One turn or mirror swaps these rows in pairs. Which row does each one swap with?
The rows were stretched afterwards, more along some directions than others.
q983: [ 34.1  16.4   7.5  -8.3  11.9  10.0 -15.4 -20.8  -4.0   9.7  -8.9  40.1
  24.3 -18.9   5.1  23.7  -1.6   7.1  15.4 -17.5  32.2 -10.5   5.9 -16.4
  -8.0 -14.1   0.8  11.2  30.7  16.2]
q74: [ 22.9  10.6 -18.2   1.6  29.4  -0.2 -33.7 -24.0  12.2  -4.2 -37.7  13.4
  19.6  -7.6  12.6   7.1   9.5  -1.8 -14.7 -18.2   7.9   0.2 -21.4 -20.0
 -13.7  -0.1  -0.2  -6.7  55.0   3.3]
q300: [ 34.1  12.3 -12.2  14.2  22.6   2.1 -16.0 -20.5   5.7  -7.7 -27.9  -1.9
  14.2 -14.0  16.5   4.5   6.6  -7.5  -3.3 -25.6  11.3   4.9 -17.6   0.4
  -5.2 -12.3   4.1  -1.9  46.3   9.4]
q977: [ 25.0  23.3  -6.9 -17.9  10.7  -9.8 -13.0 -17.9  -0.3   0.7  11.2  18.3
  29.6 -10.9 -12.9   9.2  -9.6 -19.6   0.6  -3.3   3.1  -1.6 -17.3 -35.5
   9.2   6.2   9.9  -0.5  12.6  18.3]
q926: [ 34.5  14.7   2.6 -14.3  16.8   5.7  -5.1 -26.5   0.3 -11.5 -15.8  12.2
  33.5 -15.6   1.4  19.5   1.0  -5.9 -17.7   6.1  12.1   9.3  -6.6 -15.7
 -13.5 -12.8   8.4  -0.1  27.9   8.8]
q535: [ 16.3  30.1  -5.9  -8.0   6.5   7.5  -9.6 -13.5  -0.3 -15.7  -5.4   1.0
  22.6  -2.0   2.5 -15.0 -19.3  -1.2 -24.6  -3.8 -16.3 -13.9 -22.9 -17.4
 -22.5 -27.5  -4.5 -19.3  35.4  -2.3]
q251: [ 46.2  13.9  -3.4 -12.7   3.0  -4.2 -11.0 -16.9   7.0 -18.6 -12.4   4.6
  16.7 -10.1  -0.4 -11.5 -12.3  -5.0  -5.3 -29.9  -3.4   2.1 -20.2  -0.1
  10.4 -18.6  -1.6 -10.9  35.2   3.5]
q422: [ 29.3  29.4 -15.2   7.7  11.9  -3.3 -13.1 -27.5  21.3   8.5 -29.2  36.8
  24.2 -32.2   4.3   2.2  15.3   0.2  18.2 -15.9  34.1 -18.6 -11.2 -16.3
   4.6 -18.5   0.2  -3.5  55.0  -2.6]
q141: [ 28.9  37.1   9.4 -11.3   3.2   6.0   6.9 -43.6 -14.2   2.7  14.3   9.5
  35.8 -13.3 -22.9 -11.4 -14.9 -23.4   2.0   2.5  12.4  -7.5 -27.8   0.0
  -2.7  -7.2   1.5 -15.4  28.7  23.1]
q525: [ 29.1  31.6  -9.1   8.5   3.0  27.6   5.1 -15.5  -5.0 -10.9 -15.7   6.0
  27.7  -2.7  23.3  -1.7  -4.5  29.4  -5.9   6.3  12.0 -11.0  12.0 -16.0
 -24.0 -30.0 -18.0  -9.8  38.4  -9.6]
q765: [ 14.9  36.0 -15.0 -11.2  29.7  -0.6  -6.1 -15.6   1.0  -0.6 -12.8  21.8
  16.7 -16.0 -11.9 -15.5  13.8  -1.4   6.5  -6.2  16.8 -19.4   1.6 -27.8
   3.3 -18.7 -16.8  -6.7  24.5   8.2]
q885: [ 29.7  17.3  18.2 -22.9  13.4   7.3   2.4 -18.8 -16.7  20.2  -2.3  29.9
  15.0 -10.8  -0.4   4.1  -6.9  -5.0  15.8 -26.5  29.1  -2.8  11.3   5.0
  -5.3 -31.4 -17.8  -7.4  21.1  11.4]
q157: [ 35.5  23.5 -22.8  -2.2  -5.7  -2.6  -8.2 -14.3  19.9  -2.0 -21.5  14.3
  25.0 -12.3  20.5  -1.0  -6.7 -11.0 -20.2  -2.3  22.2 -22.6 -14.3 -45.4
 -18.1 -23.0   2.4 -12.2  42.5  11.1]
q506: [ 30.8   4.7  11.1  -6.5   3.2  -2.4 -12.6 -24.7  16.2 -29.5 -32.4  13.1
  15.8 -18.0  -5.0  -6.7 -11.4   1.1 -31.5   7.7   9.8  -8.0 -17.9 -10.5
 -24.4 -29.1   1.0  -2.5  39.9   6.3]
q647: [ 20.9  15.5  14.6 -24.3   9.1   6.0 -17.9 -13.2   9.3  13.9   6.3  24.2
  14.2 -10.6  -0.1   0.8 -13.2   8.6  -4.9  -2.4  14.1 -12.8  -9.6 -23.2
   2.9 -10.7  -9.9 -26.6  13.5  12.1]
q190: [ 21.4  28.5  11.8  -2.4  17.4  23.2  -7.0 -12.1 -13.3   5.9   2.4   0.1
  17.1  -8.2  -1.7  -4.3 -17.0  -1.8 -11.6  -9.9  25.8  -6.9  -0.2 -19.0
 -27.1 -20.5  -9.1 -12.6  22.2  18.5]
q859: [ 44.3  18.7   7.8  -1.1   3.5  -5.1  -6.9 -31.2   0.0   8.7  -5.4  19.5
  29.2 -16.7  -0.8  -1.5 -28.2 -18.8 -15.2 -12.9  26.2  13.3 -29.6  -6.1
 -12.9 -24.4  -0.1 -12.4  40.0  18.8]
q884: [ 14.5  29.3  -1.3  -8.7  25.6  11.2  -9.9 -15.7 -15.7  10.8 -14.8  15.4
  22.2  -4.4 -13.9   9.7 -11.2  -2.1 -10.0  -7.3  24.8  -3.2   7.9 -33.2
 -38.6  -5.6 -12.6  -8.3  31.9   2.8]
q580: [ 18.9  12.4   5.7 -10.4  -2.0   2.3 -19.3 -12.3  21.0  -8.3 -24.8  22.5
  -4.6 -10.9  -9.6 -20.8  -2.9  16.6 -17.4   1.2  21.4 -14.8  -1.2 -22.8
  -5.7  -6.3  -3.0  -8.1  21.6   8.9]
q3: [ 34.0   6.6   2.3  -3.8  14.9  -5.7  -8.0 -26.9  16.9 -20.2 -32.4  11.7
   3.6 -14.4  -7.9  -9.2   4.4 -10.1 -20.4 -12.8   8.9   6.3 -20.3   6.7
 -11.0 -22.5  -7.8  -0.7  38.8   1.0]
q917: [ 37.1  15.1   1.5  -4.5  -1.5  -8.5  -3.3 -19.1   1.6   0.9 -24.6  20.4
  17.9 -22.2   5.2  26.2   6.6  -4.3   3.1 -29.9  33.1   6.5  -1.1 -14.4
 -18.4  -9.9  -3.5  13.7  29.9  13.5]
q240: [ 12.5  20.4  14.7  11.1   3.7   6.8 -23.3 -26.1   8.5  14.7  -9.9  22.9
  26.9 -15.3  21.1   6.1 -11.6 -13.1  -1.7 -18.5  19.7   6.4 -36.9 -10.7
   6.7 -24.2 -22.8 -19.7  30.6  23.0]
q138: [ 29.7  32.3  -9.8   3.6  32.5   4.9  -4.0 -23.4  -9.0   2.4 -29.8   6.6
  44.8 -11.2  10.0   6.6   2.5 -29.4  14.0 -44.3   4.5  15.6 -14.2   4.7
  -4.5 -25.0 -17.6  -8.8  50.4  -9.2]
q675: [ 43.0   8.2   1.2  -7.1 -12.8  -5.9 -17.9 -16.8  25.7  -9.1 -29.6  17.0
  12.4 -17.4   3.9 -19.2   0.4  -4.9 -15.1 -13.2  18.7 -15.2 -19.5 -13.4
  -0.9 -18.0  12.8  -5.4  47.2   8.5]
q692: [ 24.1  50.5   5.1 -13.7   2.3  15.0   1.5 -22.2   0.4   6.1  -0.7  42.7
  38.6 -19.5  -1.3  -9.7 -15.7  -5.0  -4.8   2.4  31.0 -21.6  -2.4 -26.0
  -8.2 -34.3  -5.6  -4.5  34.3   6.9]
q861: [ -7.9  29.6  -1.2  -7.1  18.5   9.6  -4.8 -35.0   8.6  -6.7 -26.8  32.6
   5.9 -23.1  -7.5  -6.3  11.5  -4.2 -16.6   7.1  35.0 -10.6  -8.8 -15.9
 -21.1 -33.5 -19.5   3.1  33.7   2.8]
q19: [ 16.3  25.8  22.1 -14.8 -16.4  15.6 -16.9 -16.4  -9.7   2.8  18.0  19.4
  27.2 -15.8  11.2  -8.4 -27.9  -5.3 -15.4  -7.5  17.7 -16.4 -15.4 -13.4
   1.8 -30.9 -16.9 -11.7  29.0  14.3]
q66: [ 23.1  33.2  21.4  -3.8  17.0   6.7   4.9 -28.7 -24.0   7.8  -1.5  19.4
  41.6 -12.2  -0.1  -9.3  -8.6  -3.2   0.1 -27.8  18.8  10.5  -9.0  14.0
   7.0 -33.6 -26.6 -12.1  13.6  -4.5]
q775: [  9.0  32.1  12.9 -14.5  18.5  12.6 -15.5 -19.1  -4.0   5.4  -4.2  31.4
  18.2 -20.0 -16.9   5.3  -3.2   9.7   0.1  14.1  15.9 -23.0 -13.0 -26.1
 -12.1 -19.3  -3.8  -3.4  19.0  18.6]
q883: [ 28.9   5.6  10.0  -8.8  19.7 -16.3  -6.4 -15.2  10.1  15.1 -24.6  19.7
  19.2 -11.9   8.6  10.5   4.2  -3.7  -1.8 -18.5   6.9  16.5   2.6  -6.8
  -0.3 -26.0  -6.5 -19.9  10.3  -2.1]
q471: [ 53.9  11.8  10.8 -13.5   3.6 -15.6   2.3 -10.6   0.9   4.9   0.2   0.4
  34.6 -13.0   0.6  -4.4 -10.0  -3.3  -2.3 -17.4 -16.5 -18.6 -25.0  -5.9
   0.2 -21.0   7.9  -8.9  25.4   2.4]
q426: [ 41.3  21.9  -3.8   3.1  23.3  13.8   4.0 -18.0  -7.1  -7.5 -21.9  10.0
  20.4  -0.6  24.2  -5.5   2.7  20.5 -16.5 -19.2  19.1  -7.2   5.3  -1.7
 -32.4 -40.9 -21.0  -4.2  37.7 -13.8]
q377: [ 37.9  40.0 -12.8 -18.0   8.6  12.8 -12.0 -10.0  16.3 -16.8 -30.4  14.7
  16.8 -21.5  -2.7  -3.4  -2.2   2.6  -2.8 -19.6  10.4 -25.1 -11.7 -32.8
 -19.7  -3.8  -6.9   3.3  54.7   5.4]
q295: [ 45.7  23.4  21.6  -8.4  12.1  -4.6   6.3 -17.1  -9.7  22.3 -14.5   4.6
  22.3 -30.8  -9.8   6.0  -4.9 -27.6  -6.6 -12.1  35.6  -0.5  -6.9  -8.5
 -18.2 -41.7 -15.8  -4.5  23.0  13.5]
q928: [ 33.8  28.2  17.5  -7.8  16.2  17.0   2.9 -26.4 -16.6  -2.7   8.3  21.1
  27.0 -11.9  -6.7   9.8 -11.0  -0.5  -9.1  -7.3  20.9  -4.1   1.4  -4.5
 -34.2 -36.1  -6.5   6.0  21.1   5.4]
q512: [ 27.5  34.0 -15.4  -6.0  32.4   4.1  -0.6 -29.5  -8.5  24.9   3.1  21.4
  33.3  -1.7  20.6  -3.6  -2.8  -4.4  17.2 -16.9  10.0   2.1  -9.9  -3.7
  13.8 -19.0 -10.5 -33.6  20.0  16.7]
q621: [ 24.8  26.3  11.4  -9.2  12.5  -9.3   5.6 -26.4  -4.1  28.1  -9.4  17.1
  27.6 -21.8   0.3 -10.2  -2.9 -27.8  18.0 -40.8  21.4   3.1 -13.3   7.7
   5.1 -35.1 -25.0  -1.7  25.7  -4.7]
q359: [  2.9  31.7  -2.0 -14.8   7.0  -0.3 -14.2 -36.5  -9.6   3.9  10.0  18.9
  28.6  -2.8 -23.1   5.2  -8.7 -28.2   6.8  -8.4  16.5  -1.3 -14.9 -23.1
  -2.3   4.1  -0.8 -14.9  21.7  25.4]
q686: [ 23.1  45.3   0.0   3.9  16.7  15.5 -10.6   2.0 -22.3   1.0 -14.9  -0.2
  38.2  -8.2  10.9  -2.9   2.8  -4.2  -3.8 -14.7   9.1 -24.0   8.1 -24.0
 -20.8 -29.4 -21.7  -9.1  36.7  -7.5]
q663: [ 13.7  14.6 -11.7  -9.1   9.0   3.4  -8.8 -31.1  28.1  -0.2 -30.4  41.6
  18.8 -18.7   3.8  -0.5   6.3   3.6   0.2   1.0  25.1 -15.7 -12.3 -25.4
 -13.7 -23.4   1.0   0.8  52.2  -7.4]
q75: [ 24.3  16.8 -11.4  -8.5  10.0   3.7 -12.0 -20.2  10.9 -11.0 -42.7  16.6
  16.2 -20.3  -0.3  18.5  11.5  -7.2  -0.8  -3.4  21.6   7.5   2.0 -20.1
  -9.9  -7.5  -1.7  19.2  38.1  -8.2]
q505: [ 18.5  33.2   0.9   3.2  -3.1   8.5  -6.6 -21.3  -8.8   5.1 -19.1  14.7
  33.5 -11.6  -0.5  -7.2 -20.7 -24.9 -17.7 -22.5  31.6   6.9 -11.6 -19.7
 -22.3 -23.2 -13.3  -7.8  52.7  -1.2]
q7: [ 12.0  18.4 -13.6 -14.7  19.7   5.7 -20.4 -18.9   4.2 -19.1 -25.5   7.8
  11.0  -1.8   3.5  -3.0  20.3   2.3 -11.3 -10.6   9.9 -26.4   3.3 -24.3
 -14.7 -22.1 -20.2 -15.4  38.8  12.7]
q539: [ 31.5  55.3   5.3  -7.1  20.9   3.1  -8.2 -20.5 -13.1  14.3  10.1  26.0
  34.2 -19.4  -6.8  13.7 -11.3  -6.3  24.6 -33.3   0.8  -7.8 -21.1 -12.6
  -2.5   0.3   2.6  -3.9  20.5  17.8]
q998: [ 37.8  42.0  -2.6   6.8  29.2  20.8 -12.8 -17.1  -3.2  -4.2 -19.8   4.3
  48.3 -13.3   1.9 -15.8  -5.4  11.4  -8.4  -1.4   0.4  -9.0 -11.8 -18.3
  -6.0 -23.6 -11.4 -20.5  45.9  -5.0]
q387: [ 26.8  15.4  -6.6 -21.5   8.8  -3.0 -11.8 -19.4  17.8 -11.8 -20.9  32.7
  14.0 -10.2  19.8  -0.6  -3.2  -1.2 -15.4  -6.2  -1.3  -8.6 -18.1  -6.8
  12.9 -23.8  -7.7  -6.1  37.5   3.7]
q962: [  1.6  23.4   1.2   8.1  18.0  17.0 -13.9 -14.9  -0.8 -14.7 -31.4   3.6
  23.0 -10.3  31.4  -9.9   1.8  14.8 -12.5 -20.0   5.9  -5.9 -11.9   0.7
  -8.8 -31.9 -30.5 -11.7  36.7  -5.9]
q593: [ 27.9  21.5  -0.9  -9.8 -15.3   9.8  -7.5 -27.9   7.5 -24.4 -18.1  23.6
  27.8 -25.3   2.8 -16.1 -15.7   7.8 -31.1   5.3  23.8 -24.1 -21.6 -17.8
 -15.8 -41.1  -9.8   4.5  56.9  -0.4]
q796: [ 18.4  20.4  -3.2  -6.7  -1.2 -17.9 -12.9 -32.8   6.6  17.8  -0.4  27.4
  22.8 -13.7  -8.1  18.1   1.7 -22.3   8.4   0.7   0.8 -13.7 -31.5 -19.7
   5.9 -11.8   0.2  -3.2  23.0  21.0]
q258: [ 14.2  22.3  14.0  -2.3  19.7  14.2   0.5 -34.8 -13.0  -9.7 -11.5  19.9
  25.9  -6.6   9.1   5.9  -5.0   4.2  -5.6 -11.1  20.0  10.3   8.6   8.2
 -26.4 -34.8 -14.8   7.9  16.2 -12.3]
q91: [ 25.5  29.8   6.6  -0.4   8.7  10.7  -7.5 -18.6  -0.9  -3.6 -19.4  14.1
  31.0 -16.4   3.4 -26.0   2.0  -3.1   5.7 -22.2  15.6 -15.1 -15.2   5.3
  19.0 -19.8 -22.2 -17.2  49.7  -1.1]
q399: [ 37.1  17.9  -2.8  -9.1  17.6   5.8   0.1 -35.3   0.5   2.6  -5.5  10.6
  21.3 -14.7   5.6   0.4   4.2  -3.4   0.2  -0.4   7.7  -9.3 -29.3   5.0
  -2.8 -18.6   4.7   3.8  38.2   0.8]
q80: [ -0.3  24.4  -0.6   2.0  13.3   3.1 -13.1 -24.1  -6.1   1.5  -9.8  22.9
  18.9 -10.5   3.1  20.9 -15.4 -14.2  -6.3 -12.4   1.7   1.6 -24.9 -17.5
 -12.4 -17.3 -22.7   8.5  30.5  -9.9]
q144: [ 20.9  19.8  -3.8  11.2  12.2  -6.5 -18.9 -21.1  21.0  15.2 -38.1  22.6
  23.9 -15.9  27.8  11.1   3.0  -9.1  -2.6 -23.5  23.7   3.5 -15.9 -26.1
  -0.5 -22.9 -17.0 -16.2  32.0   6.6]
q628: [  8.0  20.3  -5.3 -22.8   8.3   9.1 -29.8 -23.5   0.4   0.1  -2.9  12.2
  24.9  -5.3  -1.4  -9.2 -23.1 -27.1  -3.0  -1.6  -4.6   1.0 -40.9 -11.3
  18.1   7.0 -10.8 -18.4  51.6  16.0]
q391: [ 26.6  16.6  -3.4  -6.9  27.0  16.6 -17.5 -17.2  -8.2  -5.8 -21.7   8.7
  26.4   1.8  25.8 -11.7  -1.4   9.8 -17.4 -23.8  -1.6  -3.9 -15.3   2.4
  -4.9 -29.3 -21.4 -25.2  54.7   1.4]
q725: [ 11.6  15.3  16.2  -8.2   5.8   5.3  -8.4 -20.0   5.7  -7.6  -5.8  18.8
   8.5 -22.1  17.6   0.8  -5.7   8.2   3.4 -24.4   8.7   0.1 -30.7  20.5
  -0.2 -40.2 -16.7  -7.1  38.4   9.5]
q296: [  8.1  29.5   3.5 -14.7  -7.8  13.0 -17.1 -21.2   0.6  10.5  -3.3   8.4
  19.7 -11.0  -2.6 -14.8 -13.6 -30.2  -8.7  -7.4   8.3  -3.0 -36.4 -14.8
  13.3  -9.5 -16.8 -30.9  34.2  26.9]
q543: [ 29.1  41.7 -14.9   1.6  10.0  27.3  -1.7 -16.0 -16.1   2.7 -18.5   8.3
  38.2 -12.6  20.6   5.2  15.5  -5.5  11.3 -19.1  14.5 -20.5  -0.3 -11.5
  -7.8 -29.5 -18.5  -9.1  52.7   3.1]
q911: [ 12.9  21.7  -6.2  -4.6  30.2   6.8 -18.7 -23.8   8.2   1.9 -37.9  26.9
  16.7 -18.3  -0.8  -2.5  10.6 -20.7  -0.1 -22.5  13.5  -3.3 -24.0  -7.3
  -4.8 -18.2  -2.4   4.2  53.1   1.4]
q208: [ 22.0  33.1 -13.7  -3.5  12.1  18.9  -2.8 -27.3   2.8   6.2  -3.9  27.6
  31.6  -4.3  18.1   5.2 -13.4  26.9   3.4  12.9  10.4 -18.8  -3.3 -30.1
 -14.3 -17.1  -0.9 -16.7  35.6   4.5]
q484: [ 17.6  33.5   6.5   4.3  -6.2  19.1  -7.5 -20.2  -9.5  -8.1  -5.2   4.6
  48.3 -16.7  12.4   1.5 -28.8  -2.0 -11.4  -3.3  15.6   2.4 -14.6 -17.9
 -17.1 -16.5  -1.4  -5.8  37.0   6.2]
q698: [ 35.1  18.2   0.1 -18.3  14.2   7.8  -3.4  -5.1  -8.0  -5.2 -23.7   2.2
  18.2  -9.2  -5.7   4.8 -10.6  -9.9 -19.4  -4.7   2.2   7.3   9.3 -17.8
 -23.9 -17.8   6.2  -1.2  30.1  -2.8]
q490: [ 39.9  30.4 -10.7  -9.8   6.7   8.9   2.3 -17.4  -7.3 -23.1  -6.4  10.3
  29.7 -14.1   2.2 -16.7  -8.4  10.3 -13.3   6.4  10.3 -37.1 -13.7 -14.0
 -16.8 -27.6  -7.9 -14.2  49.2   7.3]
q477: [ 27.3  18.2   9.7 -11.0   9.1   8.7  -7.2 -24.4  -4.9  -8.1 -16.6   1.8
  15.6 -13.5  19.2   2.9  11.5 -14.1 -20.2 -20.0  18.8 -16.9  -6.6  -5.0
 -20.9 -42.6 -30.9  -3.7  30.1  10.5]
q769: [ 20.4  31.2   8.4 -16.9   7.0  17.7  -7.9 -24.1   4.0   1.5  -4.6  26.3
  15.4 -14.9  -4.7 -14.8  -0.6  23.0  -4.1  -5.2  32.3 -17.8  -7.9 -18.6
 -16.7 -14.3 -10.0 -10.7  28.3  23.5]
q536: [ 50.0  10.2   2.1  -4.9   4.6   0.4   2.5 -18.2   9.9   4.5 -41.3  26.3
  18.4 -26.8  10.6  -4.7   7.9  -3.4  -1.0  -0.7  36.9 -10.9  -0.1  -1.8
  -1.9 -44.5 -16.6   0.8  47.4  -3.9]
q695: [ 40.4  35.1  16.4   3.0  -5.8  15.0   8.9  -8.4   1.7 -10.1 -21.8  -1.8
  37.6 -25.8   5.6  -6.4  -5.2  -1.3   1.1 -26.0  33.2   8.1   1.2   0.3
 -20.0 -35.8  -7.3  -1.8  42.5  -7.0]
q421: [ 31.5  49.5   6.7   1.2  12.6  10.7   2.1 -21.7 -15.1   3.3   4.3  25.6
  32.4 -20.1 -14.9 -15.2  -9.6  -2.7  17.2 -32.3  25.4 -20.6  -8.3  -7.5
  -7.4 -39.1 -11.4  -7.0  31.8   6.1]
q327: [ 23.9  34.0   8.6  -7.6   2.5   6.4 -12.1 -30.6 -10.6   6.2   9.3   9.9
  37.6 -12.9  14.5 -14.7 -18.2 -26.8  -9.3 -22.2  27.7  13.1 -20.4  -0.2
   6.0 -22.7 -18.1 -18.8  18.3  12.0]
q277: [ 31.5  15.3  21.3 -15.0  -9.0   7.4  -6.2 -25.6  -1.7  15.5  14.7  29.7
  22.7 -12.0   9.9  -5.4 -22.0   1.1 -11.7  15.6  20.3  -5.3 -18.5  -5.9
   2.6 -31.3   0.2  -8.5  10.0   9.1]
q853: [ 21.5  25.2   1.4 -21.5  16.8  12.0  -1.3 -19.1  -3.0  14.1 -12.2  14.5
  24.5  -0.9  -2.2   5.9  12.7  -2.7   6.0  -2.4  13.0 -18.8   7.4 -23.3
 -10.0 -21.9 -29.6  -9.3  19.7   4.0]

q512 is swapped with q157
q765 is swapped with q977
q725 is swapped with q695
q853 is swapped with q796
q621 is swapped with q471
q141 is swapped with q477
q138 is swapped with q535
q80 is swapped with q998
q3 is swapped with q928
q490 is swapped with q327
q75 is swapped with q775
q359 is swapped with q7
q190 is swapped with q300
q19 is swapped with q91
q917 is swapped with q769
q859 is swapped with q426
q144 is swapped with q208
q675 is swapped with q885
q277 is swapped with q536

